The rows of M fall into 4 groups, which share some directions, and each row is roughly a mix of its group's hidden directions, except one row that fits no group.
M (129 x 10):
[[ 22 -14 -26 -21 -55  25  42 -26 -13  -8]
 [-11  -1   4 -13   7  -1 -53 -45 -18  51]
 [  4  17  17 -20  46 -23 -28  35  40 -29]
 [ 12 -38  46 -28  19  16 -12   8 -34 -41]
 [ 34  35  18  -4 -43  -3 -34  19 -45   1]
 [-12  49  -3   6 -24  60  -7  -1  33 -12]
 [-28   9   0 -24  32   9 -46  30  38 -33]
 [ 42  40  26   2 -41 -18   4 -14 -43  10]
 [-45  13  17  22  46  18 -35  -3  -9  38]
 [-37 -46 -36   6  49 -15   0   6  25  -3]
 [-37  -8 -22  30  27 -20  31 -55  -4  13]
 [ 25 -16   3 -10 -33  29 -52   0 -38  31]
 [ 42  49  29  10 -12 -19   1 -43 -26  -3]
 [-35 -46 -48   2  11  -4  -2  47   8   8]
 [ 10  57  15   0  30  41  13 -33  12 -24]
 [-17 -28  14  36  23 -42  -5 -45  -7  35]
 [-23 -59 -11   8  47 -11   4 -35   8  19]
 [ 34  46  34  -4 -51 -17  -3  12 -22   7]
 [-24 -31 -11  -4  49  56   4 -27  12  -3]
 [ 27   9  32 -12 -25   3 -63  12 -37   8]
 [ 36   7  21 -31 -28  15 -29  56   8 -17]
 [-43 -35   8  11  22  31 -35 -36 -20  22]
 [ 15  38  50   7  40  10 -13 -44   7  -7]
 [ -4 -10   0  -7  19  66   0  27 -30  40]
 [ 27 -51  13 -33  35 -43  18 -10   0   3]
 [-40 -45 -11  15  38  25  -6 -38  24   9]
 [  2 -15 -21 -20  -1  64  28  18  -4  44]
 [-19 -26 -14   3  56   5   5 -52  13  28]
 [ -4 -14  16   3  -3 -39 -73 -15 -18 -14]
 [-63 -24   2  27  31  -3 -37  -4  23  -1]
 [  9 -16 -29 -16 -18  16  33  38 -18  57]
 [-45 -10 -39 -12  27  27  -9 -21  10  47]
 [ 14   5 -15  18 -29  -7  55  37   8 -45]
 [ 27  33  22  29  36 -31  20   0 -32  36]
 [ 25   4 -13 -18  -7  20  57 -40  39 -12]
 [-13 -44  -9  -3  50  19   1 -41  -4  36]
 [ -2 -64 -16  -8 -20 -37   0  43  -8  -5]
 [  3  10 -16  20 -30  -1  50  38  20 -45]
 [  5  13   5   6 -68 -19 -16  49 -10  -5]
 [ 35  25  10  27 -35  17  45 -22 -37 -10]
 [-29  -1 -10  40   5 -27  32 -55 -21  17]
 [ 36  -2 -43 -22 -39  11  46 -21  -3  16]
 [  7  36  12  29  40 -32 -26 -38  17 -27]
 [ 26  16  38 -15 -12 -11 -53  37 -13 -30]
 [-34   7 -19  44   0 -16  43 -48 -11  10]
 [ 21  19 -31  18 -31 -65  -1  19 -20   8]
 [ 31  25  20   2  11   8  22 -16 -35  63]
 [ 21 -15 -42 -10 -54   0  40 -11  -2 -32]
 [ 10 -20  22  -1  -6 -15 -29 -40 -42  52]
 [ 23   8   8 -22 -13   1 -61  41  -5 -37]
 [  8  58  36   9 -19   3 -36  31  21 -15]
 [-35 -31 -22  -2   1  48 -18  53   1   1]
 [  6   4  44  -6  -8  -7 -51  44 -38  -1]
 [ 12 -19 -14 -21  12 -48 -20  35  50 -20]
 [ 27  18  28 -33  -5  23 -34  54  15 -17]
 [-14 -66  -8  -3 -29 -22 -16  42 -14  -3]
 [ 32  48  14   5 -18  52  28 -22 -17  -2]
 [ -6  30  -5  10  40  36   5 -54   4  34]
 [ 46  22 -11   5 -13 -24  58  -6 -21 -28]
 [-11 -19   6  24  54   2  14 -57  14  21]
 [-28 -59 -53  -8   8  24  18   2   2  -1]
 [-61 -46 -20   9  10  -6 -23 -10  30 -10]
 [-18 -29  -6 -12  58  17  -1 -50   4  22]
 [-34 -10  20  12  23 -16 -61  35  19 -15]
 [-47   2  36  44  28   6 -42   4  -7  -7]
 [ 27   0   3 -29 -36  -8 -48  46  16 -23]
 [-23 -52 -10 -25  -9  56  19  17 -13  13]
 [ 30  69  23  -3  15  13  11 -34 -10  15]
 [-22 -17  29  23  45  21  -4 -57  11  -2]
 [ 27  54  56  -2 -14  14 -11 -25   1 -13]
 [ 47   2 -45   1 -41 -27  34   9  11 -12]
 [-43 -44 -32  -1  14 -27 -19   3  43 -11]
 [ 61  21  -7 -20 -30   0  45  -4 -24   5]
 [-10 -66 -19   1  -5 -53   1  22  -1   5]
 [ 36  33  -5 -30 -33 -13   9  52 -15 -23]
 [ 19  36 -13  10 -12 -11 -39  55 -14 -34]
 [-30 -16   7  18  43  33  -7 -56  17  11]
 [ 32  54  51   5 -15   4 -13 -30 -14 -11]
 [ 19  11   3 -29 -26  16 -54  47  18 -20]
 [ 23 -20   0 -13 -26 -14 -56  37  -3 -40]
 [-15 -43 -41  -5  12 -53  17  -4  32  -6]
 [-40 -27 -37  21  18   1 -37  44   4 -21]
 [ 25   7   9 -45  -7  29 -56  35   9   6]
 [  8  -4 -18  12 -32  13  35  48  27 -46]
 [ 13 -59 -14 -22 -16 -40   2  42 -10   7]
 [ 63 -39  -6  13 -10  28  18 -25  -2  25]
 [-31 -18 -25  36  12 -21  48 -44  -2   4]
 [-18 -13  -2  42   4 -34  47 -43 -22   7]
 [-26 -26 -16 -24 -21   8 -62  36 -10  13]
 [ 30  47  54   2 -16   6 -12 -32 -21 -13]
 [-12 -33  38  10   3 -38 -37  26  26 -34]
 [ -3  72   2  21 -34 -15  -2  14   4 -30]
 [  5 -51 -16 -13 -17 -45   7  48  -2 -21]
 [ 27  -3 -36  -6 -37  13  58 -32  -8   7]
 [ 18   6  -2  12 -24   4  34  53  10 -55]
 [ 29  10  41 -26  -2  19 -32  54   8 -21]
 [ 16  13  42 -27 -36  51 -13   3 -30 -13]
 [-26 -38 -12 -18  31  49  20 -15  40  -1]
 [ 20  72   1 -26 -39   0  -5  10   9   9]
 [-26 -27 -17  23  -3 -15  26 -25  43 -51]
 [ 34  68  29   6  12  12  19 -15 -11 -20]
 [-31   5 -27  35   2 -14  30 -56 -21  23]
 [ 19  58  48  17  27   2 -29 -13   3  -1]
 [ 17  20  25 -24  45  18   3 -56  -4  26]
 [-27  -7  -7   0  65  13  43 -18  26   3]
 [ -4 -21  15  12  53 -14  10 -59   4  27]
 [ 29 -17 -38 -28 -51   6  42 -14  -5 -10]
 [ 43  -2 -20 -18 -20 -30  25  56 -21  -5]
 [ 40  51  37   0 -36   2  -3 -19 -30   2]
 [ 23  25  17 -26 -29  18 -40  52  15 -19]
 [ 37 -28 -15  -5 -26 -20 -17  39 -22 -49]
 [-12 -35  25  43  46  13  10 -44   0   4]
 [-21  10  25  13  37   0 -10 -69  14  18]
 [ 46  24 -22 -23 -21  21  53 -21 -11  13]
 [ 22  57  43   5 -33   1 -26  26  -8  -1]
 [  2  -2 -28  19 -29  -8  53  29  22 -43]
 [  5  52  -6  26  19 -35 -25   9  48 -12]
 [-27 -11   2   5  16 -18 -39 -58 -12  40]
 [-38 -20 -29  30  31 -13  38 -43   8  -1]
 [-15   9   5  29  13 -20  53 -47 -25  27]
 [ 31   5 -30   6 -32  -3  56 -21  12 -39]
 [-43 -48 -42   2   8   5  -8  35  23 -15]
 [  8 -17 -47 -10 -40  23  22  34 -25  32]
 [ 22  49  39  21  27 -28 -22 -35  -3 -10]
 [  3  60  30   2  20  29   1 -41  14 -22]
 [  9 -35  -9  -7  66  -5  28 -36  11  10]
 [ 46  33  11  19  -2 -12  44 -10 -43  18]
 [ -8 -22   9  -6  11  -9 -54 -45 -26  41]
 [ 35  67  21  13 -29 -28 -14  -1   2  -3]]

One row of each group comes first, with its name. Which group is each row after those in?
[-23  15  42  14  34   1 -57  29 -11   6] : R
[ 34 -17  19 -22 -12  -4 -62  31 -21 -19] : C
[-26 -26  25 -14  37  56   1 -25  24 -16] : U
[ 24 -20  19 -23  50 -27  14 -45  -4  29] : X

[-31   9  13  13  59  13  15 -37  20  33] : R
[ 17  34 -25 -48 -40   3  -6  46   0  -7] : X
[ 27   7   4  -5 -23 -11  35  55  18 -45] : C
[ -1  58  13   7  26  35   4 -49  14   3] : X
[-26 -14 -10  14   8 -25 -26 -63 -21  35] : C
[ 31  51  30 -31  12  41 -17  16  -8  16] : R
[ 49  13   8  -6  -1 -27  63 -14  -7 -23] : R
[ 38  44  -7  22   2 -32   2 -54 -12  -9] : U
[-31 -46  16 -19  22 -33 -36  17  33  -9] : R
[-45 -20 -54 -18  23  -9 -32  14  19  18] : R
[  8  40   4  -2 -29  -3 -47  39   1 -44] : C
[ 11 -17 -16 -20 -34  53  26  14 -33  32] : U
